Each row has a hidden score. How much does it go up from the first row of each pair to the second? 15 means little or no change, 30 a big rise and 0 a big fall. The score is a weighted sum of the row's numbers plus the product of two more (or one squared), each taken from its middle value.
<-0.858 -0.302  1.153  2.227  3.030  0.417 -0.036  1.866  2.558  0.814
  0.799 -0.305>
<-0.932 -0.594 -0.914 -0.028 -1.067 -1.335  0.502  0.863 -0.590 -1.269
  0.357 -0.307> 23
< 0.627 -1.468 -0.661 -0.258  0.158  1.209  0.215 -0.699  1.723  1.266
 -0.200  0.295>
< 0.231  0.025 -0.098 -0.506  2.091  2.030  0.380 -1.042  2.045  1.438
 -0.120 -0.201> 15
<-0.888  0.196  1.925  2.308  0.907 -1.022  1.769  2.609 -0.312 -1.170
  1.292 -0.266>
<-0.209 -0.834  0.759 -0.457  1.249  1.562  0.915 -0.282  1.687  1.451
 -0.424  0.124> 14
<-0.381  1.379  1.771 -0.543 -0.960  1.092  0.860 -0.429 -0.351  0.579
 -0.346 -0.011>
< 0.242 -0.753 -0.827  0.446  1.608  0.316 -0.596 -0.504  0.264  0.183
  0.195 -0.319> 13
< 0.068 -1.422 -1.089  0.497 -0.479 -0.230 -0.095  0.375 -0.281 -0.373
  0.137 -0.006>
< 0.620 -1.290 -0.391  0.035 -1.107 -0.669 -0.134 -1.176 -0.729 -0.696
 -0.267  0.264> 14
< 1.121  1.130  4.110  0.130 -0.851  1.256  0.483  1.715 -0.076  1.446
 -0.548  0.299>
< 0.930 -1.616  1.342  1.977  3.656  0.388  0.160  2.270  2.354  0.429
  1.266  0.089> 27
<-0.441  0.535  1.799  2.500  1.065 -0.853  1.938  2.166 -0.547 -1.275
  1.322 -0.344>
<-0.734  0.825 -1.163 -1.109 -0.918  0.514 -0.595  0.562 -0.329 -0.435
  0.158 -0.143> 17
< 0.187 -0.705  0.595  0.952 -0.448 -1.120  1.075  2.466 -0.951 -1.524
  0.767 -0.091>
<-0.395 -0.530 -0.891 -0.952 -0.724 -1.280 -0.548 -0.265 -0.612 -0.324
  0.143 -0.304> 16
< 0.335 -0.864 -0.242 -0.659 -0.336 -1.310 -0.190  1.479 -0.300 -0.558
  0.343 -0.369>
< 0.059 -0.823  0.133 -0.846 -0.191 -0.536 -0.626 -1.171 -1.002 -0.002
 -0.544  0.644> 6
< 0.922 -0.439 -1.288  0.875 -0.331 -0.952 -0.206 -0.657  0.164  0.256
  0.201  0.238>
< 0.626 -1.246 -1.200  0.608 -0.031 -0.185 -0.524 -0.627  0.192  0.098
 -0.007  0.268> 14
< 0.957  0.842  2.607  2.830  0.410 -1.626  1.905  3.103 -0.250 -1.288
  1.201 -0.124>
<-0.927  0.959  1.274 -0.661 -0.725  1.632  0.460 -1.310 -0.368  0.501
 -0.899 -0.047> 11
<-0.172  0.090 -0.656 -0.143 -1.077 -0.840  0.445  1.576 -0.528 -1.478
  0.278 -0.139>
<-0.695  0.102 -0.060 -1.111  0.083 -0.436 -0.466 -0.381 -0.311 -0.666
 -0.235  0.079> 6
<-0.664  0.881 -0.469 -0.705  0.960 -0.212 -0.620  0.338 -0.879 -0.424
  0.080  0.134>
<-0.757 -0.695  0.091  0.459 -0.605  0.233 -0.043  2.016 -0.171 -0.708
  0.223 -0.283> 18
<-0.319 -0.136  1.825  2.693  3.409  0.164  0.424  2.503  2.362  0.499
  1.014 -0.161>
<-0.531  1.199  1.201 -0.552 -0.403  1.041  0.374 -1.122 -0.540  0.272
 -0.550 -0.298> 15
<-0.207  0.751 -1.184 -0.582 -0.181 -1.873 -0.064  1.126 -0.782 -1.050
  0.406  0.022>
< 0.830 -0.814  0.709  0.200 -0.614 -0.002  0.237  2.706 -0.336 -0.950
  0.259 -0.188> 12
<-0.542  0.589 -0.864 -0.968 -0.238 -0.594 -0.147  1.655 -0.933 -1.058
  0.116 -0.079>
<-0.249 -0.896 -1.311  0.576  0.554  0.373 -0.355  0.533  0.094 -0.091
  0.035 -0.327> 7
< 0.879 -0.697 -0.344  0.815  0.418 -0.392  0.331 -0.631 -0.551 -0.921
 -0.126 -0.364>
< 0.193 -0.154  0.137  0.077 -1.001 -1.486  0.884  2.307 -0.572 -1.630
  0.531  0.086> 26
<-0.055  1.233  1.594 -0.385  0.191  0.077 -0.373 -0.804 -0.615 -0.147
 -0.518  0.320>
<-0.860  0.911 -0.613 -1.080  0.193  0.719 -0.528  0.496 -0.844 -0.530
 -0.510 -0.275> 21
< 0.515  0.991  0.636 -0.614 -0.616  0.001 -0.485 -0.938 -0.456 -0.463
 -0.485 -0.184>
<-0.513  0.234 -1.045 -0.212 -1.013  0.283 -0.480  1.011 -0.200 -0.484
  0.290 -0.375> 15
<-0.446  0.118 -0.036 -1.090 -0.321 -0.203 -0.553 -0.565 -1.052 -0.235
 -0.284 -0.067>
< 0.507  1.201  1.111 -0.316 -0.560 -0.308 -0.672 -0.969 -0.280 -0.494
 -0.349 -0.320> 19
< 0.092  2.067 -1.150 -0.307  0.585 -1.486 -0.336  0.907 -0.848 -0.957
  0.868 -0.384>
<-0.713  0.612 -0.929 -0.799 -0.799  1.270 -0.320  1.338  0.796  0.233
  0.042 -0.341> 18
<-0.040 -1.397 -0.878  0.752  2.127  0.527 -0.602 -0.791  0.770  0.500
  0.130 -0.336>
<-0.999 -0.477 -0.450 -0.270  0.337  1.177  0.158 -0.671  1.081  0.806
 -0.202 -0.163> 18
<-0.586 -1.485 -0.965  0.370 -0.065  0.295 -0.656 -0.344  0.040  0.286
 -0.106  0.012>
< 0.485  0.486  1.066 -0.563 -0.374  0.852 -0.196 -0.846 -1.004  0.211
 -0.615 -0.359> 14
<-0.372  1.400  0.905 -0.410 -0.100  2.227  1.236 -1.020  1.133  1.096
 -0.364 -0.355>
< 0.128 -0.840  0.093  1.458 -0.299 -0.953  0.674  1.245 -0.505 -0.729
  0.367 -0.030> 13
<-0.495  1.020 -0.144 -0.937 -0.457  1.490  0.469 -0.466  0.866  0.951
 -0.106 -0.377>
<-0.743  0.748 -0.092 -0.798  0.082  1.027  0.300 -0.940  0.683  0.764
  0.272 -0.123> 16
<-0.188 -1.238 -1.027 -0.793 -0.634 -1.197  0.097 -0.197 -0.594 -0.670
  0.370  0.155>
<-0.750  0.358 -0.883 -0.963  0.028 -0.601 -0.730  0.496 -1.016 -0.576
 -0.202 -0.356> 15
< 0.243 -1.205  0.864 -0.386 -1.067  0.002 -0.725 -0.524 -1.023  0.096
 -0.447  0.348>
< 0.992 -1.593 -0.355 -0.313 -0.817 -0.629 -0.723 -1.158 -0.549  0.132
 -0.317  0.387> 19
< 0.360 -1.357 -1.108  0.621  0.381  0.227 -0.550 -0.141  0.736  0.399
  0.123  0.061>
< 1.552 -0.846 -0.106  0.341 -0.283 -0.363 -0.590 -0.491  0.077  0.607
 -0.026  0.654> 10
<-0.889  0.614 -0.148 -1.113 -0.379 -0.016 -0.666 -0.253 -0.983 -0.447
 -0.423 -0.248>
<-0.972  1.972 -1.213 -0.454 -1.075  0.845  0.427  0.344  1.759  0.735
  1.013  0.041> 22
< 1.783 -0.830 -1.021  0.762 -1.020 -0.628 -0.040 -0.057 -0.411 -0.236
  0.109  0.470>
< 0.898 -1.117 -0.054  1.132  2.922  1.159 -0.724  1.346  2.409  0.966
  0.607 -0.003> 17
<-0.011  1.039  0.813 -0.961 -1.014  0.665 -0.139 -1.091 -0.526  0.092
 -0.163 -0.067>
<-0.722  0.634 -0.966  2.173  4.642  0.245 -0.416 -0.482  2.991  2.009
  0.600  0.060> 10
< 0.738 -1.487  1.465 -0.442 -0.843  0.208 -0.010  0.410 -0.619  0.590
 -0.291  0.471>
< 2.219 -1.139  0.299  0.416 -0.500 -1.298  0.331  1.440 -0.520 -0.837
  0.365  0.171> 21
< 0.431 -1.340 -0.524  1.275  1.308  0.049  0.155  1.044  0.048 -0.289
  0.315 -0.189>
< 0.076 -1.626  0.737 -0.640 -0.971 -1.239 -0.214 -0.381 -0.676  0.338
 -0.106  0.385> 12
<-0.062  1.569  0.849  3.250  1.967 -1.311  1.657  0.744 -0.129 -0.600
  1.039  0.044>
<-0.844  1.038  0.192 -0.880 -0.165  0.246 -0.682 -0.532 -0.490 -0.485
 -0.472 -0.085> 15
< 0.178  2.012 -0.220 -0.240  0.386 -0.901 -0.672 -0.089 -0.878 -0.711
  0.576 -0.213>
< 0.576  0.294  0.360 -0.681 -0.709 -0.340 -0.648 -1.213 -0.881 -0.293
 -0.307 -0.270> 11
<-0.888  0.549 -0.013 -1.060 -0.229  0.201 -0.628 -0.202 -1.043 -0.451
 -0.479 -0.094>
<-0.039 -0.892 -0.842  0.248  1.450  1.363  0.019 -0.230  1.818  1.218
 -0.122 -0.290> 14
<-0.646  0.692 -0.720 -0.841 -0.450  0.329 -0.342  0.302 -0.720 -0.928
 -0.087 -0.097>
<-0.388  0.768  0.462 -0.470  0.482 -1.058 -0.501 -0.705 -0.017 -0.397
 -0.340  0.227> 13
<-0.492  0.078 -0.997 -0.509 -0.151  0.431 -0.492  1.412 -0.772 -0.714
 -0.229 -0.343>
<-0.737 -0.048 -0.476 -0.739 -0.706 -0.807 -0.190 -0.299 -0.180 -0.910
 -0.235 -0.214> 21
<-0.636  0.210  0.476 -0.456  0.398  0.478 -0.077 -0.750 -0.915  0.100
 -0.458  0.382>
< 1.037  1.682  1.176  0.444 -0.008 -1.402 -0.197 -0.758 -0.508 -0.035
 -0.469 -0.208> 19
< 0.030 -1.066 -0.729 -0.449 -1.110 -1.268 -0.484 -0.734 -0.723 -0.271
  0.074  0.021>
<-0.736  0.946 -0.878 -1.072 -0.574  1.399  0.168  0.295  1.069  0.557
 -0.166 -0.363> 19
< 1.145 -0.889 -0.575  0.969 -0.107 -0.181 -0.207  0.463  0.579  0.160
  0.253  0.266>
<-0.598  0.930  0.253 -1.027 -0.914 -0.317 -0.473 -0.886 -0.668 -0.613
  0.197  0.197> 20
<-0.051 -0.020 -0.858 -1.058 -0.962  0.698 -0.071  0.057  0.190  0.382
 -0.280  0.121>
<-0.927 -1.010 -0.177 -0.139 -1.087 -1.908  0.390  1.474 -0.744 -0.895
  0.647 -0.168> 18
< 1.156 -1.236 -0.377  0.157 -1.028  0.268 -0.365  1.235  0.190 -0.223
  0.031  0.109>
< 1.239 -1.637 -1.046  0.187 -0.189  0.172 -0.680  0.029  0.690  0.191
  0.114  0.241> 13
< 0.151  1.048  2.368 -0.146 -0.945  1.968  0.967 -0.053  0.122  0.784
 -1.208 -0.071>
<-0.277  1.357  1.397  3.252  4.051 -0.349  0.307  1.191  2.835  1.016
  1.075 -0.114> 15
<-0.416 -0.050 -0.111 -0.422 -0.830 -1.556  0.567  2.016 -0.807 -1.419
  0.501  0.003>
< 0.048 -0.627 -0.934 -1.028 -0.243 -1.619 -0.358  0.875 -0.427 -0.361
  0.292 -0.372> 7
<-0.208 -0.502  1.677  2.169  0.873 -1.671  1.707  2.804 -0.579 -1.248
  1.076 -0.092>
<-0.677  0.512  1.209 -0.603 -0.162  0.430 -0.068 -1.283 -0.779  0.047
 -0.738  0.309> 6
<-0.464  0.731 -0.131 -0.914 -0.608  0.278 -0.692 -0.309 -0.889 -0.505
 -0.274 -0.340>
<-0.461  0.875  1.558 -0.394 -0.822  0.934  0.055 -1.146 -0.988  0.383
 -0.656 -0.157> 10
< 1.265 -1.337 -0.857  0.394 -0.827 -0.436 -0.355 -0.906 -0.755 -0.391
  0.006  0.359>
<-0.850 -0.428 -0.533 -0.761 -0.517 -1.528 -0.661 -0.475 -0.547  0.034
  0.114 -0.252> 23
< 0.251  1.184  1.206 -0.297  0.843  1.306  1.237 -0.498  1.453  1.729
  0.326  0.234>
< 0.560  1.036  2.671  0.320 -0.461  1.629  1.786  0.816  1.114  2.168
 -0.882  0.633> 17
<-0.135 -0.409 -0.116 -0.724 -0.606 -0.230 -0.408 -0.684 -0.695 -0.697
 -0.218 -0.112>
< 1.104 -1.491 -1.261  0.048 -0.703 -0.423 -0.435  0.100 -0.336 -0.290
 -0.044  0.249> 11
< 0.587 -0.610 -0.729  1.363  1.179 -0.132 -0.239 -0.154  1.003  0.433
  0.369  0.169>
<-0.990  0.861 -0.507 -0.923 -0.104  1.242  0.428 -0.268  0.923  0.650
 -0.028 -0.113> 22
<-1.006  0.811  0.609 -0.734 -1.136  0.406 -0.233 -0.855 -0.570  0.063
 -0.158  0.230>
<-0.988  0.108 -1.141 -0.455 -0.413  0.780 -0.627  0.843 -0.058 -0.288
  0.034 -0.331> 21
< 0.658 -1.589 -0.101 -0.125 -0.892  0.139 -0.573 -1.259 -0.403 -0.016
 -0.232  0.418>
< 0.085 -0.608 -0.898 -0.735 -0.362 -0.863 -0.241 -0.112 -0.863 -0.779
 -0.146 -0.006> 25
< 0.149 -0.674 -0.685  1.052  1.729 -0.288 -0.431 -0.712  0.621  0.496
  0.294  0.099>
<-0.707  1.038  0.274 -0.957 -0.464  0.204 -0.581 -0.939 -0.580 -0.711
 -0.064 -0.171> 22
<-0.283 -1.585 -1.230  0.404  2.714  1.323  0.082 -0.530  2.975  1.641
  0.336 -0.122>
<-0.719  0.056  0.410 -0.938  1.436  2.009  0.954 -0.654  1.891  1.609
 -0.105 -0.210> 15
< 0.483  1.406  1.779 -0.446  0.495  1.657  1.116  0.303  0.855  1.559
 -0.223 -0.068>
<-0.953 -1.345 -1.105  0.904 -0.054 -0.826  0.063  0.203 -0.409 -0.320
  0.169 -0.168> 22
<-0.589 -1.132 -0.237  1.319 -0.019 -1.138  0.745  0.952 -0.815 -0.880
  0.370 -0.197>
< 1.336  0.487 -0.081  1.493  0.060 -1.885  0.356  0.262  0.445  0.026
  0.623  0.224> 12
<-0.092 -0.464  0.925 -0.324  0.850  0.444 -0.408 -0.323  0.045  0.570
 -0.518  0.028>
< 0.523 -1.182 -0.266 -0.417 -0.640  0.129 -0.715 -1.027 -0.663 -0.098
 -0.634  0.127> 16
< 2.484  2.550  0.287  3.194  1.510 -1.565  0.670 -0.300  1.114  0.467
  0.668  0.799>
< 0.444  1.716  0.571 -0.640 -0.542 -0.243 -0.545 -0.909 -0.624 -0.620
 -0.065 -0.200> 29
< 1.164  0.904  2.436  2.574  3.484  0.439 -0.310  2.370  4.099  1.439
  1.180 -0.052>
<-0.536  0.144  1.578 -0.927 -0.987  0.596 -0.085 -0.511 -1.065  0.259
 -1.015  0.033> 10
<-0.638  1.211  1.078 -0.467  0.762 -0.074  0.043 -1.151 -0.887  0.156
 -0.326  0.222>
<-0.779  0.882  0.582 -0.977 -0.440  0.492 -0.569 -0.591 -0.321 -0.735
 -0.593 -0.275> 21
<-0.415  0.402 -0.484 -0.590 -0.547  0.929 -0.271 -0.168 -0.037  0.143
 -0.272 -0.336>
< 0.183 -0.707 -0.509  0.838  0.884  0.158  0.098  1.193  0.090 -0.406
  0.446 -0.152> 12
<-0.516  1.273 -0.537 -0.822  0.035 -0.216 -0.564  0.311 -0.677 -0.951
 -0.061 -0.069>
<-0.149 -1.633 -1.152 -0.246 -0.895 -0.997  0.227 -0.710 -0.725 -0.772
  0.564  0.064> 11
< 1.521 -0.970  0.107  0.275  0.830  0.202 -0.045 -0.013  1.084  1.159
 -0.165  0.703>
< 0.042 -0.072 -0.060 -0.807 -0.463  0.806 -0.119 -1.113  0.134  0.380
 -0.219 -0.071> 19
<-0.044 -0.972 -0.620 -0.853 -0.384 -1.525 -0.404 -0.359 -0.992 -0.374
  0.051  0.139>
< 1.104 -0.965 -0.467  0.583 -0.291 -0.362 -0.310 -1.150 -0.241  0.089
  0.017  0.538> 10
< 1.681 -0.481 -0.483  0.313 -0.950 -1.433  0.075  0.050 -0.038 -0.233
  0.637  0.200>
< 1.665  1.299  1.212  2.679  1.368 -0.720  0.442  1.346  1.680  0.475
  0.738  0.304> 12
< 0.848 -0.869  0.227  0.572  1.600  0.437  0.080 -0.161  1.636  1.345
 -0.048  0.628>
< 0.523  1.600  1.252 -0.428 -0.509 -0.233 -0.318 -0.794 -0.652 -0.228
  0.161 -0.234> 22
<-0.866  0.488  0.700 -0.570 -0.570  1.296  1.122 -1.094  1.007  1.055
 -0.777  0.292>
< 0.288  0.893  0.200  2.559  2.990 -0.403  0.037  0.065  2.109  0.911
  0.759  0.147> 15
<-0.291 -0.500 -0.937 -0.124 -0.776 -0.522 -0.236 -0.036 -0.940 -0.543
  0.032 -0.383>
<-0.826  0.264  0.034 -0.965 -0.282 -0.083 -0.464 -0.681 -0.879 -0.162
 -0.447 -0.184> 14
<-0.744 -0.259  1.080 -0.960 -0.915  0.152 -0.271 -0.383 -0.923  0.198
 -0.838  0.391>
< 0.243 -0.457 -0.685  0.082 -0.700 -0.709  0.117  1.469 -0.608 -0.676
  0.245  0.044> 24
<-0.580  1.046  0.895 -0.808 -0.234  1.300  0.105 -1.031 -0.595  0.275
 -0.631 -0.051>
< 1.918 -0.682  0.419  0.327 -0.037  0.150 -0.297 -0.005  0.533  0.943
 -0.467  0.804> 12
<-0.979 -0.017 -0.407 -0.231  1.287  1.296 -0.401  1.252  1.685  0.528
  0.365 -0.281>
<-0.664  0.647  0.882 -0.688 -0.298  2.158  1.200 -1.197  0.988  1.602
 -1.056 -0.067> 11
< 2.027 -0.012  0.833  0.638  0.203 -1.129 -0.671  0.807 -0.248  0.604
 -0.111  1.210>
<-0.316 -0.845  0.114  0.240  2.156  1.457  0.617 -0.933  2.190  1.758
 -0.104 -0.244> 22
< 0.344 -0.280  1.605  1.688 -0.286 -1.559  1.016  2.642  0.127 -0.730
  0.821 -0.260>
<-0.329 -0.136 -0.583 -1.070 -0.116 -0.513 -0.459 -0.100 -0.825 -0.506
 -0.271  0.004> 15
< 1.039  0.602 -0.127  1.506  0.887 -1.794  0.159  0.118 -0.531  0.016
  0.126  0.705>
<-0.218  0.006 -1.053  0.085 -0.532  0.072 -0.133  0.286 -0.999 -0.734
  0.031 -0.386> 21
<-0.816 -1.222  0.486  0.849 -0.798 -0.566  0.618  2.438 -0.655 -1.007
  0.320 -0.219>
<-0.976  0.281 -0.645 -0.801 -0.546  0.046 -0.477  0.260 -0.990 -0.753
 -0.315 -0.380> 16
< 0.910 -1.349 -1.284 -0.340 -1.042 -1.857 -0.313 -0.491 -0.349 -0.071
  0.369  0.134>
<-0.445 -0.537 -0.563 -0.497 -0.996 -1.184  0.545  1.019 -0.760 -1.228
  0.764 -0.090> 21
< 0.576 -1.542 -0.902  0.122 -0.990 -1.129 -0.098 -0.705 -0.941 -0.445
  0.118  0.203>
<-0.248 -1.136 -0.193  1.225  0.493 -1.702  0.756  0.986 -0.527 -0.651
  0.628 -0.261> 17
<-0.421  0.594 -1.009 -1.026 -1.003  1.032 -0.054  0.349  0.394  0.254
 -0.272 -0.072>
< 0.844  0.482 -0.900 -0.150 -0.535 -1.042  0.270  0.089 -0.510 -1.117
  0.317 -0.231> 16
<-0.509  0.692 -0.660 -0.922  0.731  1.975  0.468 -0.272  1.581  1.081
 -0.071 -0.356>
<-0.975  1.258  0.150 -0.583 -0.255  1.527  0.578 -0.204  0.053  0.265
 -0.554 -0.034> 14
< 0.064  1.570 -0.187 -0.448  0.066 -0.759 -0.671 -0.117 -0.643 -0.816
  0.283 -0.336>
< 0.106  1.025 -0.988 -0.822  2.085  1.411  0.533 -0.537  2.887  1.370
  1.062 -0.291> 15
<-0.265 -0.166  0.658  1.974  1.039  0.115  0.018  1.679  1.546  0.481
  0.398 -0.245>
< 0.816  1.314  2.435 -0.767 -0.318  0.544  0.135  0.156 -0.751  0.298
 -0.707 -0.110> 9
< 0.166 -0.778  0.076  0.127 -0.884  0.447 -0.260  1.941  0.228 -0.457
  0.172 -0.288>
< 0.539  0.197  0.550  2.006  2.545  0.095 -0.291  0.770  2.434  0.949
  0.716  0.052> 11
<-0.241  2.168  0.981 -0.315 -0.525  0.783  0.314 -1.138  0.206  0.480
  0.331 -0.060>
< 0.553 -1.608 -1.124 -0.756 -0.276 -1.502 -0.101  0.257 -0.903 -0.405
  0.378  0.158> 6
< 1.255 -1.102 -1.316  0.469  1.128  0.715 -0.077 -0.816  2.011  1.292
  0.187  0.227>
< 0.923  1.400  4.576  0.320 -0.810  1.552  1.561  2.015 -0.611  1.566
 -0.989  0.711> 9
<-0.530 -0.804 -1.317 -0.649 -0.953 -1.360  0.238  0.072 -0.624 -0.998
  0.525 -0.227>
<-0.720  0.578 -1.111 -0.826  0.212  0.390 -0.355  1.459 -1.080 -0.920
 -0.152 -0.333> 9
< 0.790 -0.914 -1.226 -0.474 -0.194 -0.644 -0.356  0.524 -0.662 -0.481
 -0.023  0.187>
< 0.085  1.394  1.366 -0.614  0.355  1.404  0.897 -0.136  0.828  1.140
  0.114 -0.208> 15
<-0.357 -1.067 -1.170  1.215  0.643 -1.041  0.265 -0.122 -0.259 -0.164
  0.279 -0.269>
<-0.436  1.607  0.694 -0.352 -1.027  0.816  0.595 -1.217  0.736  0.705
  0.080  0.025> 19
<-0.785  1.203  0.137 -0.992 -0.158 -0.106 -0.535 -0.591 -0.582 -0.656
 -0.116  0.045>
<-0.938  0.945  0.591 -0.953 -1.089  0.727 -0.356 -1.146 -0.987 -0.450
 -0.639 -0.337> 15
< 0.007  1.397  2.619  0.029  0.928 -0.111  0.199  0.026 -1.004  0.991
 -0.129  0.623>
< 0.532 -1.252 -0.059 -0.166 -1.033 -0.960 -0.110 -1.296 -0.749 -0.415
 -0.214  0.528> 21
<-0.803  0.324  0.551 -1.077 -0.753 -0.153 -0.715 -1.225 -0.203 -1.050
 -0.323 -0.098>
< 1.163 -1.194 -1.267  0.509 -0.613 -0.429 -0.308 -0.362 -0.265 -0.235
  0.063  0.430> 14
<-0.143 -1.622 -0.749  0.757 -0.805  0.150 -0.164  0.884 -0.044 -0.142
 -0.057 -0.089>
<-0.538 -0.310  0.524 -0.887 -0.589 -0.167 -0.654 -1.180 -0.896 -0.408
 -0.486  0.209> 11
< 0.271 -0.574 -0.247 -0.655 -0.723  0.594 -0.150 -1.239  0.234  0.303
 -0.374  0.064>
<-0.672  0.023 -0.891  1.961  1.042 -1.153  0.450 -0.258 -0.127 -0.088
  0.372  0.019> 17
<-0.788 -0.075  0.677 -0.751 -0.504 -0.731 -0.693 -1.183 -0.845 -0.286
 -0.453 -0.093>
<-0.808  0.405 -0.334 -1.090 -0.483 -0.151 -0.695 -0.266 -1.049 -0.530
 -0.359 -0.333> 19
< 0.820 -1.220 -1.003 -0.339 -0.644 -0.001 -0.582 -0.085 -0.019  0.199
 -0.361  0.143>
< 0.273  0.425  0.512 -0.560 -0.394  1.257 -0.063 -1.022 -0.112  0.363
 -0.587 -0.340> 16
<-0.635  0.958 -0.973 -0.952  0.278 -1.251  0.146  1.502 -0.090 -1.658
  0.345 -0.341>
< 0.290  1.381  0.668 -1.072 -0.472 -0.032 -0.355 -1.069 -0.703  0.005
  0.495 -0.304> 7
<-0.157  1.723  1.571 -0.388 -0.353  1.890  0.807 -0.063  0.639  1.388
 -0.335  0.110>
<-0.635 -1.270  0.616  1.218  0.495 -0.276  0.590  2.230 -0.202 -0.847
  0.534 -0.206> 20
<-0.703  0.724 -0.810 -1.045 -0.283  0.262 -0.530  0.305 -1.072 -0.932
 -0.150 -0.312>
< 0.014 -0.261 -1.322  1.630  1.761 -0.293 -0.263 -1.165  0.923  0.648
  0.280  0.155> 10
<-0.627  1.146  0.978 -0.405 -0.452  1.714  0.859 -1.230  0.848  1.051
 -0.444 -0.154>
< 0.367  0.273  0.182  0.933  0.830 -1.756 -0.608  0.191  0.240  0.817
  0.140  0.358> 9
< 0.473 -1.296  1.253 -0.891  1.188  1.904  1.335  0.213  2.744  2.061
 -0.847  0.271>
<-0.661  0.916 -0.581 -0.678  0.407 -0.333 -0.635  0.680 -0.641 -0.800
 -0.255 -0.380> 2
<-0.251 -0.419 -1.029  1.961  1.356 -1.208  0.705 -0.227 -0.535 -0.402
  0.377 -0.218>
<-0.036  0.936  0.375 -1.117 -0.501  1.489  0.139 -0.751  0.545  0.538
 -0.497 -0.134> 16
<-0.914  0.104 -0.440 -0.942  0.086 -0.759 -0.681  0.007 -0.844 -0.452
 -0.306 -0.048>
<-0.061  0.877  2.259 -0.590 -0.202  0.411  0.413  0.084 -0.593 -0.149
 -0.798 -0.238> 14
<-0.954  0.979  0.217 -0.641  0.007  1.656  0.795 -0.879  1.316  0.989
 -0.375 -0.200>
<-0.694 -1.616 -1.334  0.627 -0.286 -0.899  0.176 -0.219 -0.826 -0.461
  0.148 -0.122> 12
< 0.470 -0.532 -0.840 -0.543  0.542  0.985  0.165 -0.809  1.442  0.816
 -0.117 -0.070>
<-0.766  0.075  1.156 -0.963 -0.662  0.912 -0.125 -0.144 -0.715  0.132
 -0.678  0.331> 6
<-0.689 -1.139  0.065  0.251  0.913  0.271 -0.222 -0.865  0.477  0.618
 -0.074  0.087>
<-0.731 -0.839  0.782  1.384  0.355 -1.487  1.138  1.830 -0.513 -0.976
  0.972 -0.212> 23
